Each row has a name. Each piece below is followed by the name of the row it came from, unless a question asks for something else. Each question is about the rows just above it.

vupe: [151 138  91  91]
Tep: [138 151  83 133]
mevo: [138 151  83  91]
[151 138  91  91] | vupe
[ 91  83 151] is which row, read backwards? | mevo
[138 151  83  91] is in which row? | mevo
Which row holds [91 91] read backwards? | vupe
Which row holds this, read backwards? [ 91  91 138] | vupe

nuzes: [129 114 191  71 114 137 118 137 141 161 127 131 129 111 122 112 113 105
 125 165 133 165 132 154 108 169 121 158 169  68 171]
vupe: [ 83 124 141 174 189 126 158 131  72  83 119 184 163 157  94  81 169 100
  93 117 141 117  96 117  80 112 112 122 126 122  75]
Tep: [137 121 137 141 161 127 131 129 180 133 178 163 103 172 155 104 179 158
  86 116 190 146 125  99  83 122 141 174 189 126 158]
[158 126 189 174 141 122  83] is which row, read backwards? | Tep
[ 83 124 141 174 189 126 158 131  72  83 119 184 163 157  94  81 169 100
  93 117 141 117  96 117  80 112 112 122 126 122  75] | vupe
Which row holds this, read backwards? [129 131 127 161 141 137 118 137] | nuzes
Which row holds [137 118 137 114  71 191 114 129] read backwards? | nuzes
Which row holds this, read backwards? [158 179 104 155 172 103 163] | Tep

Tep: [ 99 125 152 131  95  86]
nuzes: [ 90 134 110  77 101 106]
sepe: [111 101 113  99 132 109]
fomad: [ 99 125 152 165 179 156]
kepil: [180 111  99 113  99 132]
mevo: [ 90 134 110  77 101  88]
Zolek: [110 143 159  86 131  95]
pef: [160 126 123 142 133  51]
Which row holds [ 95 131  86] read backwards? | Zolek
Which row holds [132  99 113  99 111] read backwards? | kepil
[ 90 134 110  77 101 106] is in which row? | nuzes

vupe: [154 129 128 128 130 145 159 130 128 146 145 129 129 128 130 129 129 128
 132 129 137 136 129 163 128 129 129 129 131 138 131 129 132 129 129 132
 135 128 132 136 135 130 136 134 134 142 129 136 134 136 130 132 129 128
 128]
kepil: [147 132 129 129 130 150 184 130 128 165 176 130 129 130 129 132 131 129
 132 132 135 132 131 164 129 133 134 131 131 189 132 130 134 130 134 131
 155 129 143 159 134 139 140 137 132 145 130 133 137 154 131 143 132 129
 128]
mevo: [162 129 129 128 130 128 171 131 128 154 136 128 130 128 130 130 129 129
 131 130 138 151 128 186 129 129 129 128 132 146 129 129 131 129 129 134
 136 128 133 155 137 130 138 139 135 130 129 138 136 132 130 132 128 129
 128]
Soni: [157 131 130 129 130 162 177 130 128 172 143 129 130 129 129 133 134 131
 136 133 133 150 129 173 130 132 131 129 132 187 134 132 137 131 133 132
 148 129 140 195 144 137 146 139 131 154 129 134 137 148 134 142 130 130
 129]
Tep: [137 128 129 128 129 138 145 129 128 142 144 129 128 128 128 130 130 129
 130 130 132 133 129 139 128 128 128 129 130 139 129 129 130 129 131 130
 144 129 130 145 132 133 131 130 130 135 128 130 130 132 129 138 129 129
 128]
relu: [173 130 129 128 131 137 163 130 128 160 144 129 129 128 131 130 131 129
 130 132 140 134 129 154 129 130 129 129 134 158 130 130 133 129 129 135
 135 128 135 159 134 132 134 136 137 135 129 139 137 135 131 136 129 129
 128]
fomad: [132 139 135 130 136 135 155 129 128 163 139 128 129 128 129 131 132 129
 131 130 132 143 129 158 129 130 128 129 130 148 129 130 131 129 129 130
 139 129 132 153 136 132 135 136 130 135 128 132 133 137 130 134 129 129
 129]
sepe: [147 132 129 128 129 132 164 129 128 171 147 129 129 129 128 132 134 129
 130 131 129 139 129 156 129 133 132 129 130 176 129 131 131 129 129 129
 137 129 138 159 134 132 137 138 129 133 128 130 135 149 129 131 130 129
 129]
Which row holds [129 129 129 128 163 129 136 137 129 132 128] read backwards? | vupe
Which row holds this, read backwards? [129 131 132 129 130 129 130 176 165 128 130] | kepil
Which row holds this, read backwards? [136 130 135 136 132] | vupe
Which row holds [186 128] read backwards? | mevo
[147 132 129 129 130 150 184 130 128 165 176 130 129 130 129 132 131 129
 132 132 135 132 131 164 129 133 134 131 131 189 132 130 134 130 134 131
 155 129 143 159 134 139 140 137 132 145 130 133 137 154 131 143 132 129
 128] | kepil
Which row holds this, read backwards? [130 129 154] | relu
Which row holds [130 129 143 172 128 130] read backwards? | Soni

Tep: [148 116 154 138 178 123 172 205 141]
fomad: [178 148 154 116 172 123 138 112 111]
mevo: [133 154 116 124 152 149 113 126 135]
vupe: [132 120 134 122 139 115 137 139 130]
Which row holds this, read backwards? [172 123 178 138 154 116 148] | Tep
The row with [148 116 154 138 178 123 172 205 141] is | Tep

pef: [122 131 145  74]
Soni: [122 131 145 200]
mevo: [110 123 107 174]
fomad: [107 176 138  74]
[174 107] is which row, read backwards? | mevo
[122 131 145  74] | pef

kepil: [124 144 132 155]
nuzes: [148 128 103 140]
vupe: [149 131 124 106]
mevo: [104 158 147  63]
senet: [149 120 109 136]
relu: [131 122 135 162]
pef: [ 77  97  75 168]
fomad: [167 128 165 164]
Soni: [131 154 143 103]
Zolek: [149 109 120 164]
sepe: [112  86 109 143]
[149 120 109 136] | senet
Which row holds this, read backwards? [109 120 149] | senet

mevo: [ 99 137 111 109 137 138 133 126 116 128 122 170 134 119 118 135 147 126]
pef: [ 88 141 136 119 140 114 133 141 107 108 110 179 107 130  98 132 170 105]
fomad: [ 89 123 137 132 161 118 118 126 115 101 100 134 113 141  95 131 171 107]
Tep: [ 91 127 106 116 137 144 111 119 121 135 143 154 141 117 125 135 146 131]
relu: [108 125 140 110 157 111 126 126 112  92 122 133 102 141  93 120 174 108]
vupe: [132 124 134 133 122 131 134 138 120 121 132 132 117 137 120 135 137 124]
Soni: [ 78 138 136 109 158 115 116 120 112 100 113 184 115 132  99 132 167 115]
Which row holds [126 118 118 161 132 137] read backwards? | fomad
Which row holds [171 131  95 141 113 134 100 101 115 126 118] read backwards? | fomad

Zolek: [ 82 153 156 154 158 154 152 153 103  99  99 104 101 154 152  93]
kepil: [182  99  93 103  98  97  96  95 160 162 159 161 166  99 101 162]
Soni: [ 99  99 153 154 152  82 156 103 153 154 158  97  89 160 158  95]
vupe: [142 115 115 113 115 111 106 114 149 147 147 147 147 111 114 145]
Which row holds this, read backwards? [152 154 101 104  99] | Zolek
Which row holds this, read backwards? [111 147 147] | vupe
Which row holds this, read backwards? [ 99  99 103 153 152 154 158 154 156 153  82] | Zolek

